[[7530 8680 7163 7908 3612 5662 3950 9416 3901 7344 6317 4324 8457 6818]
 [4542 5621 8499 4027 3709 5090 7996 3501 2974 3090 2978 7046 5602 6759]
 [4998 5583 6103 3880 4023 3248 7307 8027 4971 7174 5232 3207 6681 8587]
 [4045 7443 8901 8831 6327 6081 5455 6811 6094 4729 6344 8442 6030 8357]
 [3672 8195 6433 8206 4691 4558 3554 8008 6156 4304 4042 5230 3353 4896]
 [4752 7109 9242 4526 9241 6411 6412 3706 5143 7394 3529 8289 4745 9527]
 [9225 6440 7102 8289 8407 9431 7625 8132 9525 4514 7274 5955 3713 6490]
 [7005 6773 9063 9069 5507 9040 4016 4585 3173 5696 8075 7130 9291 7340]
 [8072 8241 8793 7699 3855 8065 3013 6506 9234 9389 6967 5347 8954 3554]
 [7002 3550 5865 8584 9088 8940 7634 4401 8654 9582 5062 6245 8568 3548]
 [3999 4672 4448 3980 4538 8194 5472 8445 6453 4207 8682 7636 6385 6133]
 [7281 9400 7288 4113 9388 7041 9318 6692 6483 5353 4072 4601 6380 8763]
 [6081 8070 5120 8354 4430 7518 7273 5666 6856 6291 8351 9004 7118 3287]]
Indices start at 0.
The entry just right of 9525 -> 4514
The entry just right of 7344 -> 6317
Report the entry at row 0, column 1.
8680
The top-left entry: 7530
The entry just right of 8351: 9004
The entry in row 1 and column 0: 4542
Report the entry directly above 7625.
6412
The bottom-right entry -> 3287
The entry just left of 6327 is 8831
Report the entry just left of 7908.
7163
Report the entry directly below 7102.
9063
The entry just right of the largest entry -> 5062
The entry just right of 3013 is 6506
The entry just right of the smallest entry: 3090
Report the entry directly above 3550.
8241
Report the entry in row 2 and column 0.
4998
Report the entry directly below 3501.
8027
Report the entry directly below 3248.
6081
The entry just right of 6453 -> 4207
The bottom entry of the column that holds the smallest entry: 6856
The top entry of the column that holds the largest entry -> 7344
The entry in row 2 and column 2 is 6103
The bottom entry of the column that holds the largest entry: 6291
Report the maximum.
9582
Report the entry directly above 3548.
3554
The entry directly below 4691 -> 9241
Report the entry just left of 8027.
7307
Report the entry directly above the smallest entry.
3901
The entry in row 2 and column 1: 5583
Report the bottom-left entry.
6081

[[ 24  -2 -10   8  -8   4   6 -16 -15   6 -13  10  -5   4]
 [-30   2   8  -4   7   4   9   0   4   1  11   4  -6  -3]
 [-36 -10  19   5  12  -2   1   8  -9   6  25  -4  -9  16]
 [ -9   4  11  -3  -5 -33 -26   3   2  30  -2 -25  23  -5]]
The fourth entry, reading row by row: 8
Which number is the smallest entry in the last column?
A: -5
The first entry on the main diagonal -> 24
The largest entry in the last row: 30
The entry directly above the largest entry -> 6
Which number is the second-last entry, reading row by row?
A: 23
Which number is the 3rd entry on the main diagonal?
A: 19
Which number is the top entry of the column that holds the largest entry?
A: 6
The second smallest entry: -33
Which number is the entry just right of the smallest entry?
A: -10
The fifth entry in reading order: -8
The bottom entry of the column that holds the smallest entry -> -9
The third entry, reading row by row is -10
The entry just right of -33 is -26
Which number is the last entry of the smallest entry's row?
A: 16
Which number is the fourth entry from the end, reading row by row?
A: -2
The entry just right of -6 is -3
The top-right entry -> 4
Which number is the second entry on the main diagonal?
A: 2

Read these off the row that follows.
1) Report the 2nd largest entry.
2) Report the 2nd entry from the end.
3) Report the third entry from the right.
4) Report the 1st entry from the left.
[ 12   8   3  -2  -5   9  28   8   9 -19  43]
1) 28
2) -19
3) 9
4) 12

A = [-18   9  25  13  35]
What is the second largest entry?
A: 25
What is the first entry from the left?
A: -18

((-113.2, -56.7, -201.4, -198.6, -79.5, 44.6, 79.3, -235.6, -127.6, 92.8, -164.4, 47.0, 115.6, 138.9, -73.1), (-65.3, -2.2, -112.3, -257.5, 45.2, -148.4, 125.5, -85.1, 127.6, -171.1, 104.5, -108.7, -81.2, -76.8, 28.7), (-26.2, 64.3, 108.5, 143.7, -169.1, -141.4, -28.6, -129.1, 117.5, -91.5, 28.3, -201.9, -102.9, -55.6, -266.8))
The minimum is -266.8
Report the entry just right of -171.1.
104.5
Report the centre entry.
-85.1
Report the first entry in reading order.
-113.2
Report the entry just right of the largest entry.
-169.1
Report the third smallest entry.
-235.6
The median of all entries -> -73.1
Report the entry just right of 127.6.
-171.1
Report the entry just left of the smallest entry.
-55.6
The largest entry: 143.7
Report the entry just left of the centre entry.
125.5
Report the entry just right of -164.4.
47.0
Report the entry just right of 64.3.
108.5
